[[-26 -51   4  -2  27 -22]
 [  1   0 -27  29 -42 -21]
 [-18  33 -47 -43  20 -50]
 [-23 -11 -47 -25  14  57]
 [ 29  38 -47  10 -13   5]
 [-14 -41  34  58  29 -56]
 [-18  -8  -1 -51 -22 -38]
 [ 52 -10 -54  -8  21  49]
 [-46  58   5 -35  32 -26]
 [-46   2  21 -13  25  16]] gives 16

[[ -7  14  -9   7  -1 -16  16 -18  -6 -26]
 [ -9   3  -3  -4  -2 -10  17 -24  -9 -28]
 [-11  11  -9   2  -2 -23  12 -19  -2 -21]
 [  5  -1  -5   4  -1 -18  12 -12 -12 -20]
 [ -6   5  -7   3  -4 -14   9 -17 -10 -19]
 [  0  -3 -11   4   8 -28  13 -15  -9 -20]
 [-28  33 -13  -7 -19 -18  22 -40 -16  -3]
 [  1  14  -9  12 -29   5 -15   2  -6  63]
 [ -3   2  -4   3   3  -8  11 -11  -4 -11]
 [ 20   5 -28  19 -18 -35  26 -26 -13  -1]
 [-33  22  -6  15  32  -9 -25  26  18   2]
 [-18  32 -28 -28 -21 -32   5  11  29  13]] gives 13

[[ -2   0   0  12   1  11  -3   7   0  -1  -9  12]
 [  2   4  -8  17  11   6 -13   5   0 -11  10   9]
 [  0   4 -43   5  11  34 -69   6  38  -5   0  18]
 [ -4  -1 -26   0   0  17   0   1  22   0   9   7]
 [  0   0 -28   0   9  20   0   0  25  -4   2   0]
 [ -3  10   0  29  16  29 -44  13  28 -15   0  26]
 [  0   8 -21  16   5  21 -22  10  18  -4 -11  17]
 [ -7   1 -29  -2   8  20 -52   0  25  -3   1   0]
 [  0   3 -34  17  21  24 -63   5  30 -17  15  16]
 [ -1   8 -20  24   0  19 -25  10  17   0   0  19]
 [  0  -2   0   1  10   5 -28   0  10  -7  13   2]
 [ -8   5 -33   3   5  27 -47   6  29  -1 -12  15]] gives 15

[[-26  13  -5  -3 -13   6 -13   8   6  -4   9  41   1   1]
 [-30  -6  -2  -8   1   0 -12   8 -26  12  33   8  -7  -6]
 [-30  16  -2 -22  31  23  -4   9  10 -30   5  -9  25  -9]
 [ 16   7   1   8  -8  -4  -7   2   4 -16  41   7  16 -40]
 [ 24 -25   0  12  20  -8   5  -9   1   7   6 -25 -31 -11]
 [ 12  27   5  17  14 -25 -14  17   0 -13  13 -21   2   2]
 [  5  59   0 -18   5  20   1 -18  11  11 -16  13 -22  -5]] gives -5

[[ 58  -5  21 -30  19  44 -18  -2 -51   1   7  24  -3]
 [-41 -44  13  18  17 -16 -58 -10  33  12 -24 -26  32]
 [-37 -30  19  -1  26  14 -20   4  29 -48  -1  19  17]
 [-23 -27   3 -21  11 -41 -14   6  16 -33 -26 -70  16]
 [-42 -28  27  12  30  -1 -35 -15  42 -36 -16 -12 -20]
 [-59 -29 -11  -4  16  12  -3 -11  35  13  -1 -34  -2]
 [ -3   0  -7 -12 -10 -44  61  10   8   8  30  16  20]] gives 20

[[ 39  -5 -41 -31 -68 -43  49  -2  23  -7  14   6]
 [ 55  -5 -50 -31 -59 -38  46  -8  17  -1  12  15]
 [ 69  -3 -55 -43 -54 -36  41   1  15   0   4  20]
 [ 59  -4 -55 -43 -54 -42  43  -7  19   5   7  16]
 [ 55  -2 -54 -42 -65 -45  49   1  23   5   3  12]
 [ 69  10 -62 -46 -55 -36  43  -5   8   5  -1  20]
 [ 51  10 -41 -38 -69 -38  49  -4  13   2  14   7]
 [ 57   0 -48 -43 -55 -42  46  -6  23   4   6  15]] gives 15

[[ 22  -5 -53  -8  30 -19 -53]
 [-33 -26   6  -5 -11  69   6]
 [ 10 -17 -54  -9  30   7 -54]
 [-13 -28 -30  -7   2  65 -30]
 [-17  13  71  10 -35 -15  71]
 [ 29  28  23   6  -2 -51  23]
 [ 20  28  49   7 -14 -48  49]
 [ 26 -13 -55  -9  35  -3 -55]
 [ 35  12 -55  -5  34 -38 -55]] gives -55

[[ 29  25  28  20  24  22  63  18  14  54 -21  23  13 -30 -36]
 [-18 -19 -17  -9 -11 -14 -18  35  -9   0  -8  -9  12  22  37]
 [-12 -14 -11  -5  -7  -8 -12  29  -7   8 -10   0   2  24  23]
 [-17 -20 -15 -14 -12 -17  -8  40 -10  -5   5   9  11  17  18]
 [ 23  20  23  16  19  19  48  12  11  46 -20  22   1 -16 -32]
 [  9   5  11  -2   8  -1  36  23   3  -3  30   8  48 -44 -10]
 [ -7  -8  -6   3  -3   1 -15  14  -3  18 -17  -5 -10  29  19]
 [-11 -12  -9  -4  -6  -7  -9  26  -6   8  -8   3   1  22  17]
 [ -5 -14   1 -13  -7  -7   4  20  -6  -8  40  49 -14  18 -36]
 [-13 -14 -15  -9  -8 -14 -16  20  -7 -19  11 -28  39 -11  44]
 [ 14   7  17   2   8   7  32   8   5  11  25  39  -1 -12 -45]] gives -45

[[  9 -22 -30  -7  18  30 -16]
 [ 10  24  20   2 -30 -30  27]
 [ -9  -7 -39 -16   0  14 -11]
 [ 16 -28  30   9 -20  14 -11]
 [ 22 -20  44   8 -24   4 -14]
 [-15 -39 -43  27 -56   2   6]
 [ 24  30  24 -25  37  16 -26]] gives -26
---
[[-16 -16  18  12  13 -12]
 [ 11  12 -12 -50 -51  50]] result: 12

[[ 16 -20  -9  38   7   4  57]
 [ -9 -11 -17 -30 -17   6 -55]
 [-16 -18 -35   3 -19   7   5]] result: -35

[ 51  67 -48  72 -67 -58 -15] result: -48

[ 60  23 -66  65   7  35  46] result: -66

[-56  27  -2  34  24] result: -56

[[-16  58  44 -20]
 [-16  59  44 -21]] result: -20

[-59  24 -23  29  12] result: -59

[-13  41  55  16  -4] result: -13

[-36  28  58  69  44  14   3] result: 58

[-10  58 -59 -21 -30  -8] result: 58
---
array([ 1.3,  0.0, -1.4, -1.8, -0.8]) out -1.4
array([-1.1,  0.0,  0.3,  0.1,  1.0,  1.8]) out 0.3
array([ 1.65,  0.26,  1.08, -1.05,  1.33,  0.31,  0.34]) out 1.08
array([ 1.11,  1.04,  0.82,  1.29, -1.21]) out 0.82
array([ 7.65, -9.85, -7.34, -2.56, 13.06]) out -7.34
array([ 1.1,  0.3, -1.7,  1.6]) out -1.7
array([  8.36,   2.84, -18.53,  -2.78,  18.87, -15.35,   6.93]) out -18.53
array([ 0.9, -0.7, -1.3,  1.6,  0.0, -1.2]) out -1.3
